In the rows, 128 means zero.
A state moves one step at a time under one of 7 hidden systems, and each row is a state written as 22 numbers. Each run below is a few steps of one system.
seq 1, X:
[[115 189 137 139 195  97 125 154 125 175 128 127 119 144 105 152 110 104
   93 105 108 161]
 [178 164 129 128 189 129 147 156 120 151 134 108 117 140 112 162 121  96
   66 101 128 168]
 [190 159 127 138 146 149 169 150 117 122 149  92 119 140 127 160 108  68
   87 145 126 177]
 [157 168  95 148 118 134 181 149 156 100 155 102 114 159 136 161 102  56
  127 156 146 140]
 [107 182 105 126 117 129 171 160 177 130 144 113 140 158 145 156 108  57
  128 150 118  86]
 [117 169 105 107 145 139 134 163 198 165 111 101 159 161 131 122  96  73
  120 111 101  81]
 [159 132 115  70 137 164 119 150 173 163  77  85 166 132 116 131 109  80
   86  92 114  98]
 [186 118 115  58  96 187 130 112 140 125  82  82 152 124 104 128  78  88
   99 120 125 133]
 [176 124  81  61  60 182 158  89 143  77 124 111 132 128 104 138  79 113
  127 137 147 106]
 [136 135  88  69  60 176 164 110 158  97 168 140 151 137 133 116  95 145
  153 158 118  58]]
seq 2, X, 10 rows:
[[163 105 136 119 101 173 128 109 108  84 149  94 145  87 140 121 134  98
  122 160 110 115]
 [121  95  70 131  80 124 155 114 155 109 123 130 127 135 141 115 106 128
  189 151 139 137]
 [ 76 138 143 101  78 101 132 123 133 131 138 136 135 122 147 125 139 129
  150 115 145  49]
 [103 143 128 112 129 122  71 140 152 163 111 153 167 130 115  86 118 169
  145 131  94 114]
 [150  83 146 102 150 152 101 126 129 143  78 140 131 136 115 121 154 177
   96  77 151 117]
 [160  92 167 123 119 178 104  89  72  97 118 115 131  88 117 117 131 143
  109 150 111 158]
 [136  86  81 148 106 129 154  83 114  73 143 143  92 120 120 130 120 156
  172 146 154 164]
 [ 75 132 136 133  93  94 163 113 100 116 189 155 112 109 159 137 149 147
  163 148 129  84]
 [ 89 147 131 161 144  72  94 161 150 168 158 157 144 140 149  76 137 168
  171 131 103 112]
 [122 102 170 143 162  97  80 175 131 175  80 141 140 136 138 126 193 157
   98  86 151 124]]
seq 3, N, 10 rows:
[[186  60 125 112 115 146 148 152 109 147 135 122 150 107 166 118 167 159
  122 139 124 164]
 [154  92 157 165  61 127 123 123 123  87 121 116 115 153 157 102 132 126
  166 152 180 137]
 [ 73 163 119 170  93 107 105 139 135  89 123 161 131 128 114 151 152 117
  156 199 130 130]
 [ 34 163 138 149 167 114 130 123 139 162 107 180 109 163 121 143 116 158
  143 122 110 112]
 [100 107 138 135 216 109 106 120 113 153 129 125 117  94 126 127 165 143
  100  62 106 101]
 [179  63 132 109 144 108 137 138  85 175 117  95 133  85 149 120 147 131
  113  98 127 195]
 [185 107 144 129  49  96 136 113  83  96 133 100 104 125 130 126 118 116
  142 131 202 173]
 [122 203 122 154  72  98 135 140 111  82 178 166 115 144 107 157 125 126
  142 204 151 150]
 [ 76 199 125 165 178 126 151 151 163 138 152 195 102 204 118 154 123 163
  121 132 124 101]
 [117 126 151 167 251 144 125 158 152 157 131 119 123 134 149 135 175 111
   81  76  96  89]]
seq 4, B, 10 rows:
[[159  64 140 189 140 102 136 126  83 100 167 144  96 112 162 119 192 175
  145 130 162 166]
 [ 97 101 128 197 119  69 141 149  92 103 156 147 105  99 165 158 202 128
  159 175 148 162]
 [ 43 147 129 209 152  38 124 143 119 135 143 157  96 128 145 142 163 125
  176 147 136 152]
 [ 44 161 145 173 205  47 108 137 100 163 132 144 102  96 117 156 160 116
  121  99 111 143]
 [108 151 172 158 210  72 127 141  74 201 138 117 104 110 130 136 123 118
  104  89  98 194]
 [184 145 150 155 185  77 150 143  76 154 157  92  91 119 123 152 128  96
   83  85 150 210]
 [185 190 129 154 134  83 181 171  90 128 196 107 104 134 131 173 126  75
   94 152 148 199]
 [143 223 106 177 154  83 178 184 159 119 199 129 102 183 133 166 119  76
  114 143 151 134]
 [104 217 126 155 192 114 152 192 182 149 159 115 137 165 137 164 138  51
   84 125 102  80]
 [129 177 147 143 199 143 131 184 184 194  98  79 151 173 145 128  96  42
   91 102  87 117]]
seq 5, N (10 x 22):
[[ 99 149  72 134 142 109 146 121 150 138 154 147 126 130 123 122  98 135
  166 140 100 137]
 [114 127 124 102 136 107 143 145 149 152 140 131 130 133 144 132 149 135
  119  80 143  67]
 [166 127 159 127 137 122  86 163 123 160 134 108 163 114 145  89 143 128
  111 127 104 134]
 [164 107 135 116 101 150 102 130 134 116  66 126 133 149 105 133 129 139
  111 133 165 160]
 [110 145 159 135 102 166 132  92  90  86 125 130 116 116 114 153 111 112
  123 172 119 133]
 [ 94 136  70 143 158 138 154  93 143 109 154 159 105 134 111 131  98 153
  163 139 104 135]
 [102 107 106 113 151 111 170 138 145 149 161 128 127 116 166 138 158 130
  131  90 124  66]
 [162 105 144 138 131  93  99 171 138 174 141  98 160 120 170  72 145 125
  142 109 118 131]
 [158 119 147 116  72 115  75 157 136 124  65 120 148 139 112 128 151 123
  114 134 182 148]
 [104 171 185 133  90 156 100 103  81 104 102 146 122 133  94 150 103 128
  114 184 123 154]]
seq 6, D, 10 rows:
[[112 115 134 111 101 119 124 151  99 162 101 141 156  95 132 152 149 135
  127 178 104 180]
 [115 154 154 164 122 121 123  99 121  99 121 146  84 179 105 125  94 143
  144 115 171 136]
 [110 154 114 121 174 130 139 132 111 121 161 138 131  85 115 170 163 115
   91 137  92 114]
 [134 108 135 149 160 140 163 136 136 173 135 135 115 173 163 104  97 157
  150 112 111 154]
 [167 110 133 142 132 101 123 147 131 109 142  85 124 108 144 131 166  82
  107  92 165 109]
 [130 135 127 123  89 112 123 161 116 160 107 129 157 119 137 133 124 117
  143 186 110 192]
 [108 177 138 146 113 112 116 115 137 100 105 143  95 177  91 146 103 119
  125 112 182 120]
 [109 176 131 106 169 155 134 131 112 140 149 137 144 100 110 160 131 116
   83 148  70 116]
 [158 108 113 133 179 161 158 125 153 156 127 125 110 178 143 106  88 153
  131  90 119 141]
 [182  94 130 110 114 131 146 144 125 115 143  72 139  96 157 135 160  76
  102 106 149 104]]
seq 7, S:
[[160 123  70 138  97 116 110 123 163 104 130 108 138 133 116  89  88 112
  177 147 135 156]
 [ 81 146 128  75  57 127 146 111 126 123 100 145 131 128 114 166 120 124
  130 138 153  86]
 [ 89 178 154 142 160 126  97 116 133 144 157 156 130 149 117  89  95 165
  141 120  92  89]
 [157  96  98  92 177 160 110 142 154 137 105 144 148 118 109 134 167 168
   86  88 123 106]
 [172  69 190 127 111 174 133 122  88 141 128  99 141 115 175  94 135 136
  123 137 109 140]
 [166  97  81 152  87 122 108 104 138  74 125 118 122 124 112  98 108 128
  177 152 158 170]
 [ 56 137 117 105  59 117 155 106 116 115 112 166 121 122 123 170 129 141
  160 170 143 109]
 [ 55 163 142 159 169  94 103 120 141 152 143 172 114 154 121 102 117 173
  157 102 112  90]
 [129  95 114 101 192 124  95 160 137 166 104 144 153  93 121 140 197 162
   82  86 111 111]
 [183  70 195 139 128 148 116 139  78 167 105  92 141 118 167  96 136 136
  113 124 117 188]]
seq 8, J:
[[103 121 163 174 127 161 124  78 114 118 131 128 109 159 140  74  63 147
  182 144 100 139]
 [ 78  90  59 114 124 100 131  87 144  92 117 127 116  76 115 146 148 115
  160 103 141  92]
 [ 72 135 167 106  91  89 146 135  89 196 145 147 140 114 166 118 118 157
  161 145  98 131]
 [154 126 103 113 122  69  66 126 140 127 134 143 130 122  91  86 136 181
  137  77 168 124]
 [129 110 158 117 113 140 107 159  86 135  98 166 152 100 123 171 200 165
   90 179 125 165]
 [150 125 152 188 156 155 112  94 108 101 122 152  87 176 108  98  92 177
  142 130 141 184]
 [103  99  84 160 163 129 156  93 112  65 143 131  92  76 118 178 171 105
  127 137 130 128]
 [ 84 130 129 168 147  91 184 129 111 175 180 131 107 139 181 114 101 129
  179 139  94 156]
 [137 129  91 140 135  27 102 150 148 132 160 110 122 105 127 109 159 107
  144  70 173 111]
 [138 153 155 121 112  81 103 206 106 187 113 134 168 108 139 149 172 120
  100 173 114 187]]
seq 9, J, 10 rows:
[[142 151 116 161 106 135 103 120 130  70 139 123 126 123 108 123 122 103
  141 177 130 143]
 [ 71 151 102 148 148 131 151 130 153 132 104 155 113 157 118 166 120 119
  139 142 122 127]
 [ 91 149 157 137 170 112 121 109 115 147 151 118 114 116 133 118 118 116
  121  85 106  88]
 [149  95  97  99 153 119 123 143 132 169 132 107 156  88 142 109 136 130
  124 106  95 138]
 [174  91 154 109  79 120 138 147 113 146 107 108 132 139 150 121 134 132
  126 117 170 150]
 [163 161 125 129  76 132 110 126 117  84 137 131 131 132  99 132 111 121
  126 174 150 153]
 [ 95 171 104 141 146 150 147 131 151 109 120 173 111 168 101 173 122 141
  118 154 129 122]
 [ 94 147 156 154 196 146 130 116 127 130 158 134 114 131 138 125 134 129
  113 100  94  75]
 [141  73 107 129 171 134 122 135 143 157 134  94 150  90 163  93 143 118
  140 101  83 120]
 [156  72 143 117  71 107 136 137 121 149  94  87 138 120 169 109 131 104
  154 117 161 149]]
seq 10, S, 10 rows:
[[172  94 124 122 108  98 103 158 120 141 153 127 155 103 149  91 164 161
  138 131 132 142]
 [142 113 157 135  63 118  98 149 115 123  86 141 140 147 131 124 147 148
  138 161 171 159]
 [ 79 153 152 167 116 133  84 104 109  88  97 160 117 131  94 140 131 132
  139 172 131 140]
 [ 63 127 104 149 192 148 136 104 130 130 101 168 105 131 105 162 130 153
  131 130  95 141]
 [107  76 127 138 195 119 163 109 108 156 143 121 102 100 154 135 150 139
  124  71 115 121]
 [174  83 111 128 126  69 141 152 103 160 169  97 134  86 165 106 152 126
  142 107 134 168]
 [161 139 142 125  50  62 121 164 106 134 124 123 130 136 130 137 139 118
  137 149 192 178]
 [ 91 210 164 162  99 100  91 143 111 101 116 163 117 152  86 160 131 119
  116 178 154 145]
 [ 77 184 129 165 215 161 121 134 140 124 105 173 108 161  86 179 136 132
   86 139  97 131]
 [129  92 130 154 243 174 172 122 127 142 133 102 106 116 153 153 150 100
   85  82  89 120]]
seq 11, D:
[[113 146 114  79  55  77 157 125 108 161 118  90 136  96 131 148  80  67
  154 142 133 165]
 [129 220 117  87  85  72 118 120 125 136 161 147 117 155  75 125  68 143
  128 112 160 127]
 [149 192 140  72 156 149 120 163 135 155 154 172 153 146  90 151 145 176
   52 116 114  86]
 [202 103 158 132 177 228 122 152 155 136 114 133 147 183 147  97 132 169
   84 125 101 121]
 [193  53 102 151 128 207 138 131 162  66  88  78 138 122 150 133 157  75
  117 144 141 127]
 [ 99 102  82 132  45 140 164 104 142  93 107  94 137 106 151 136  90  63
  197 196 117 143]
 [ 50 194  73 110  77  63 130  91 160 109 156 134 116 129 100 120  68 102
  192 121 142  71]
 [ 76 188 130  54 147  88  98 136 144 195 161 159 167 108 105 107 120 172
  113  82  82  43]
 [188  90 176  87 171 165  65 138 134 181 101 137 160 148 124  58 134 215
   87  53 119 110]
 [220  25 159 115 108 207  90 115  97  78  67 107 144  94 125 124 188 151
   83 132 159 154]]
seq 12, Q:
[[ 95 159 131 124 161 116 136 115 124 136 107 137 100 139  99 169 120 119
  102  92 147 118]
 [147 146 147 123 172 133 142 126  92 152 161 108 126 104 130 137 117 111
   96 122  90 150]
 [191 103  98 118 145 123 155 147 138 145 137 109 122 138 138 129 128 128
  114  97 149 160]
 [166 134 143 127  75 128 153 157 123 114 140 106 136 140 155 143 140  93
  121 158 156 132]
 [131 174 112 159 113 120 110 151 170 112 129 131 133 173 119 110  98 107
  152 158 135 134]
 [ 86 171 132 130 152 145 128 137 162 128  99 140 126 156 112 159 126 102
  104 120 125  81]
 [117 137 154 124 183 164 123 117 123 163 117 101 138 119 131 115  97 104
  109 111  69 122]
 [170  76  99  81 142 149 147 114 135 147 104  91 131 107 130 123 113 116
  114  80 129 135]
 [170 111 133  76  51 146 158 123 104 130 137 101 144 114 145 125 101 115
  134 149 138 138]
 [152 166  98 114  71 119 118 132 159 104 160 144 137 163 112  97  90 147
  157 147 150 108]]
seq 13, Q (10 x 22):
[[119 170 131 165 162 122 120 162 167 136 108 144 116 192 120 140 118 118
  119 123 143 132]
 [116 150 156 150 181 155 125 135 129 126 111 102 123 127 127 153 136  72
   89 113 109 110]
 [149 110 110 127 169 153 147 123 132 161 101  89 129 123 131 128  90  91
  121 113  97 173]
 [162 111 108  83  93 128 176 115 126 135 125  85 117 123 138 146  94  85
  123  96 158 129]
 [159 177 116  93  71 116 144 145 135 137 168 115 153 135 128 119  85 105
  134 157 119 128]
 [144 180 122 107 119 134 119 164 181 139 133 148 146 187 114 115 112 144
  113 118 144  82]
 [137 148 176 129 155 192 100 151 151 127 112 125 159 147 130 120 144 119
   82 137  96  75]
 [149  77 124 136 168 206 109 111 157 124  74 104 143 138 129  99 105 124
  127 118  93 132]
 [123  67 102  88  91 181 164  76 126 101  91  95 124 100 137 139 102  99
  147 124 128 110]
 [107 130  89  78  61 121 158  90 124 130 164 120 137 105 134 102  66 134
  186 147 105 112]]
seq 14, B, 10 rows:
[[134 183 123 128 164 113 152 125  86  92 197 152  99  98  94 185 158 129
   73 132 129 122]
 [139 151 136 171 184 131 182 170 135 169 207 144 122 170 181 115 126 150
  134 139  88 133]
 [148 103 131 170 181 107 142 175 161 129 127  85 118 138 166 145 189  68
  100  76 163  93]
 [121 151 155 152 105  99 119 185 129 165 100  80 161 116 159 138 129  39
  134 177 102 173]
 [114 189 100 151 129  84 107 127 160 125  75 119  98 179  72 144  67  83
  136 107 169 173]
 [ 98 223 126  82 151 146 136 102 105 126 147 133 126 104  64 180  84  94
   73 137  85 114]
 [171 158 114 101 193 172 176 128 148 175 180 129 126 179 133  97  58 158
  110  85  83 122]
 [222  94 130  83 138 171 167 157 146 124 148  72 143 123 160 138 164  88
   63  74 151  73]
 [198 124 134 128  43 146 132 189 159 135 122  84 182 153 180  96 120  73
  149 193 131 144]
 [123 166  83 138  68 126  91 142 206  65  61 137 130 184  79 146 114  91
  145 152 196 103]]

Which system made each of these runs?
seq 15, 2 rows:
[[121 157 168 161 104 107  92 108  90 118 112 163 102 162  94 117 102 169
  142 143 160 181]
 [103 158 126 140 178 137 133 118 102  94 139 167 101 112  90 194 170 141
   79 131 132 123]]
 : D
seq 16:
[[ 74 122  93 127 130 149 171 125 157 117 106 135 123 126 138 178 137  96
  137 148 119 100]
 [ 88 144 121 117 147 123 141 104 143 157 146 103 129 121 140 103  79  99
  155  99  87  87]]
 : X
seq 17, 2 rows:
[[ 96 132 120 149 152 125 193 159 129 171 177 122 138 124 192 140 131  99
  150 165  68 132]
 [137 139 118 171 146  61 118 160 172 152 134  95 117 169 151  91 110  92
  158  75 162 124]]
 : D
seq 18:
[[100 118 161 123 138 142 194 144 108 179  96 168 101 182 151 180 134 167
  107 122 149 150]
 [180 157 171 193 171 134 123 130 104  90 192  93 105 132 138 111 130  89
  105 126 126 130]]
 : D
seq 19, 2 rows:
[[124 133 141 152  49  66 110 109  87  87 119 137  93 127 109 140 131 134
  159 147 206 171]
 [ 75 197 105 154 127  86 102 116 105  90 178 195 113 112  80 152 141 167
  140 180 117 135]]
 : B
seq 20 (2 x 22):
[[104 137 114 126 105 116  97 136 147 123 147 142 159 112 136  97 140 141
  158 152 105  88]
 [ 87 117 142 122 128 130  97 133 142 149  87 163 142 142 126 117 148 174
  136 119 128 100]]
 : Q
seq 21, 2 rows:
[[160 111 182 157 118 113  99 133  97 102 148  89 127  97 151 111 166  96
  114 122 146 115]
 [142 140  91 147 108 123 122 154 139 129 107 131 144 134 117 137 112 112
  148 190 116 201]]
 : S
seq 22, 2 rows:
[[113  90 178 124 118 129 121  88  88 133 122 107 116 105 147 106 122 132
  138  96 128 110]
 [140 109  89 126 110  96 104 119 111 110 142 135 136  86 111 117 142 149
  150 146 128 165]]
 : N
seq 23, 2 rows:
[[ 94 160 101 129 125 136  89 133 143 129  73 141 148 122  84 146 104 109
  135 182  95 173]
 [106 130 115 103 160 152 170  89 138 130 111 142  87 160 106 161  96 138
  111  68 153  98]]
 : X
seq 24 (2 x 22):
[[148 133 122 122 163  88 144 152 103 160 171 113 128  96 142 139 151 119
  104 104 119 147]
 [171 145 151 146 115  95 136 166 107 159 142 112 127 147 145 122 118 113
  124 139 141 187]]
 : X
seq 25:
[[112  97 168 127  95 186 138 129 101 118 101  94 158  83 166 151 154  74
  120 195  83 120]
 [118 134  97 133 101 135 139  86 165 130 103 116 108 184 118  84  26 124
  192 109 138 139]]
 : J
seq 26 (2 x 22):
[[ 77  82 106 174 133 110 101  93 163 118  88  89 123 121 146  78  98  86
  204 108 118 115]
 [ 48 130 108  67  86  90 129 100 114 151  73 126 136  71 103 174 119  96
  140 124 125 116]]
 : Q
seq 27 (2 x 22):
[[162 121 137 156 118  90 126 145 110 133 154  88 128 111 153 108 126  87
  147 136 130 168]
 [133 161 101 122  85  90 133 145 132 118 110 126 124 138 104 162 119  98
  132 147 168 164]]
 : S
seq 28, 2 rows:
[[140 111 143 188 150 120 138 144 144 101 151 106 111 141 164 118 160  99
  135 115 149 105]
 [107 119 113 151 128  91 118 165 135 153 112 111 149 101 150 133 151  92
  150 160 106 163]]
 : D
seq 29 (2 x 22):
[[117 134 153 106 110  93 137 159 106 176 114 153 129 140 133 153 148 157
  112 123 149 148]
 [149 146 181 165 145 121  94 122  97 111 145 134 106 144 113 111 133 146
  109 115 149 139]]
 : N
seq 30, 2 rows:
[[128 130 136 125 106 101 182  99 119 104 189  83  96 120 162 124 110  76
  144  82 163  62]
 [128 170  80  98 115  83 118 192 156 178 154 130 186 102 131 123 135 110
  134 172  80 147]]
 : Q
seq 31, 2 rows:
[[ 77 160 156 151 170 183 139 108 128 117 118 139 118 140 121 150 111 107
  115 154  81 103]
 [104 101 102 123 187 148 145  90 151 141 133 104 116 119 137 104  94 117
  147  73  92  90]]
 : J
seq 32:
[[154 155 147 156 136 118  72 108 106  85 160 149 115 129  91  92 131 170
  124 130 141 132]
 [128 117 116 141 171 164 144 141 112 120 134 177 125 126 123 167 172 176
   96 163 106 151]]
 : B
